Rows are one point carried round by a steady rotation, each followed by how many steps it has turned.
The counts run from 0 to 433.
[ 86 153 161 102 173  78 131 113  97 167 174  88 148 155 136 168 101 119
 109  94 144  96 125 149  95 150  94 104 109 114 144 125 139 109 115] => 91
[ 89 135 129 112 156 144 124 102 137 180 154 112  89 196 131 146 119 101
 117 134 163 134 112 108 115  99  79 116  78 121 144  98 103 116 130] => 389
[117 129 181 137 178 129 129  80 120 140 135 134 111 130 135 149  86 125
 126 112 195 148 124 116  81 131 111 155  92  93 104 101  90  99 127] => 146
[110 121 123 140 148 112 128  74  96 193 126  92 130 177 143 117 123 155
 157 132 155  95 139 119 121 126 101 119  82 128 112  90  91 139 151] => 397
[123 153  99 140 139 111 136  88  98 152 141 103 148 178 118  94 129 158
 127 128 164  91 136 178 125 119 118 130  91  90 125  84  95 123 156] => 0
[106 147 139 132 160 108 140 141 130 157 158 154 132 100 132 142 151 144
 126  87 183  65 111 139 148 132 155 155  75  82 146  94 123 111 120] => 49
[ 75 198 107 150 153 125 142  93 124 148 112  97 148 148 152 136 120 147
 108 112 167 134 104 153 122 120  91 115 112  78 108  90 134 119 150] => 287
[109 139 122  63 158 136  88 136 135 173 196 136 142 112 134 152 138 147
 114 127 175 103 121 135  78 130 122 129  89  98 144 104 125  98 134] => 20
[ 81 121 127 134 148 126 163 126 104 161 149  84 114 148 157 158 113  74
 131 102 162  80  71 142  91 122 123 127 103 114 159 118 102 133 124] => 171
[112 110 128 105 136 132 154 111 102 154 158 119 133 168 116 123 131 124
 158 141 169 109 128 147  77 118 115 150 104  93 129  71  87  84 178] => 427
[125  85 149 111 160 137 150  83  92 142 132 151 127 148 130 109 118 144
 142 116 146  82  89 125 142 118 134 138  75  89  98  77 103 125 162] => 149
[148 121 144 105 165 166 139  85 123 151 175 158 132 107 125 144 130 138
 134 163 186 131 125 150 117 135 132 141  73 118 135  90 110 140 127] => 431
[ 96 145 138 119 157 122 182 128 123 180 187 120 112 139 104 146 114 110
 132 101 171  75 135 135 152 123 138 132 105 131 153  93 146 113 114] => 376
[103 147 146 111 168 140 132  95 131 127 143  81 145 132 151 144 132 163
 101 113 171 116 113 147  95 134 129 126 111  45 121  91 144  87 151] => 53
[ 84 136 119 112 145 147 151 114 121 171 161  88 101 161 133 138 105  84
 123 131 184 134 126 110  90  99  82 106 118  97 139  96 107 108 137] => 388
[103 116 134 105 145  95 146 119 113 192 159 125 112 159  91 139 148 112
 135 101 149  98 112 151 134 118 166 138  61 136 162  97 110 138 130] => 212
[ 92 111  92 123 160 131  90 122  97 155 148 102 142 135 149 120  96 120
  78 101 149  81  92 154  88 127 136 148  78 108 107 113 115 130 160] => 201
[119 154 142 154 167 138 136  89 136 146 160 155 137 119 126 133 144 140
 127 147 183 123 145 151 151  96 118 147  56 121 157  75 104 145 138] => 33
[109 164 126 142 157 162 145  98 101 177 160 129 136 143 148 150 119 103
 151 122 169  83 123 114 130 104 105 121  95 111 185  92 106 110 110] => 102
[ 81 131 119 113 171 129 157 127 121 154 160 113 159 153 146 137 129 124
 138 105 129  99 103 119 113  92 108 108 104  62 135 108 107  95 187] => 303
[125 146 133 123 161 154 157  75 130 173 135 120 119 127 160 165 140 147
 149  86 160 122 138 113 127 170 122 127  70 118 131  91 153 129 102] => 135
[ 98 142 143  93 132 129 161 113 120 147 196 131 125 125 130 100 139 132
 139 115 160  86 114 162  94 126 128 138 117  81  97 125 124  69 157] => 262
[ 80 157 132  76 154 117 130 134 121 161 172 149 131 120 134 150 151 136
 120 136 163 100  79 173  98 166 138 126  89 129 134 117 136 126 127] => 253
[105 134 126 142 134 142 146  89 157 157 154 111 127 179 134 116 159 141
 119  91 134 120 112 137  99 121 121 150  60 109 122 147 119  77 173] => 15
[124 104  80  93 153 153 171 132 110 154 195 114 128 108 135 122 145 114
 139  99 165  88 110 143 141 140 149 145  63 104 145 100 125 122 149] => 415
[ 90 127 105 104 169 160 138  99 137 150 183 103  75 123 162 142 139 123
 121 109 155 131  97 176 107 168 133 134  76 134 103 136 143 118 143] => 168
[101 128 118 134 160 116 152 112  99 134 141  80 148 197 152 140 125 141
 110 136 164 137 136 145 140 145  64 136  67 118 139 106 142 119 159] => 124
[ 76 136 126 123 161 132 130 100 109 149 161 140 105 123 153 147 144 106
 104 124 159 127  78 135 162 104 102 133  39 146 132 113 136 147 141] => 321
[100 125 153  96 187 137 104 105 139 129 158 155 137 122 167 142 104 140
  77 111 141 108  98 154  89 116 104 127 103  77  99 116 117 127 150] => 270
[ 76 170 128 127 166 113 117  80 129 157 163  71  98 141 143 127 132 165
 130 108 165 137 148 152 138 151 114 110 104 107 102 128 138 101 148] => 83
[122 151 181 109 192 129 154 117 130 133 152 136 145 130 134 178 102 146
 113  91 164 146 126 134 113 158  95 133  99  88 122  92 151 105 120] => 339
[ 79 133 135 110 153 109 159 107 147 164 180 135 115 131 122 137 124 136
 134 122 146  94 162 162 157  96 102 104 122  94 108  59 138 147 153] => 275
[ 94 126 129 100 136 116 144 127 108 175 141  95 112 178 137 151 126  92
 104 106 154  79  68 139 121 131 133 123  80 123 159  89 123 144 103] => 172
[109 122 110 132 143 109 188 118 121 135 168 113 138 151 108 125 129  92
 126 101 167 128 104 167 112  92 126 161  70 100 158 108  63 106 159] => 210
[ 88 115 164 128 147  99 140  96 129 155 133 120 138 176 181 140 118 129
 118 104 116  78 102 143 104 109  78 117 102 100 109 111 103 141 164] => 272
[115 145 150 126 149 122 102  98 137 181 152  92 144 132 169 167 126 126
  99 124 166 113 133 120  62 111  83 121  97  94 163 118 111 123 129] => 22
[ 49 142 131 111 165 144 126  99 106 182 178 127 114 152 135 135 134 111
 157  96 130 115 126 147  97 132 129 121 108 133 133 139 128  75 171] => 99
[ 97 164 144 148 146 114 169 105 140 109 180 116 142 117 135 122 138 121
 112 115 191 150 114 164 115 118 100 161  77  93 116 144 115  86 151] => 45
[106 123 173  87 137 121 157 106 117 182 180 123  91 130 129 153 130 108
 137 135 183 124 127 105 136 120 110 119  91 124 145  77 134 121 103] => 143
[ 73 139 128 147 185 132 198 113 133 140 148  92 123 161 131 146  97 111
 125 104 148 143 106 152 111 141 100 127 103 105  99 140 122 116 175] => 372
[115 147 140 115 143 157 124  73 105 198 163 129 123 143 152 152 134 116
 127 120 162  94 118 105 140 108 106 103  80 124 168  96 148 138  96] => 103
[106 131 123 109 182 134 165  90 111 125 176 105 114  86 137 133 146 147
 142 100 167 146 112 146 143 149 147 131  89  78 102 124 125 100 168] => 331
[ 97 141 130 149 188 138 176  98 130 135 164  80 122 140 158 134 136 121
 123 121 160 117 102 150 159 105 130 105  92  86 163 142 100 127 158] => 86
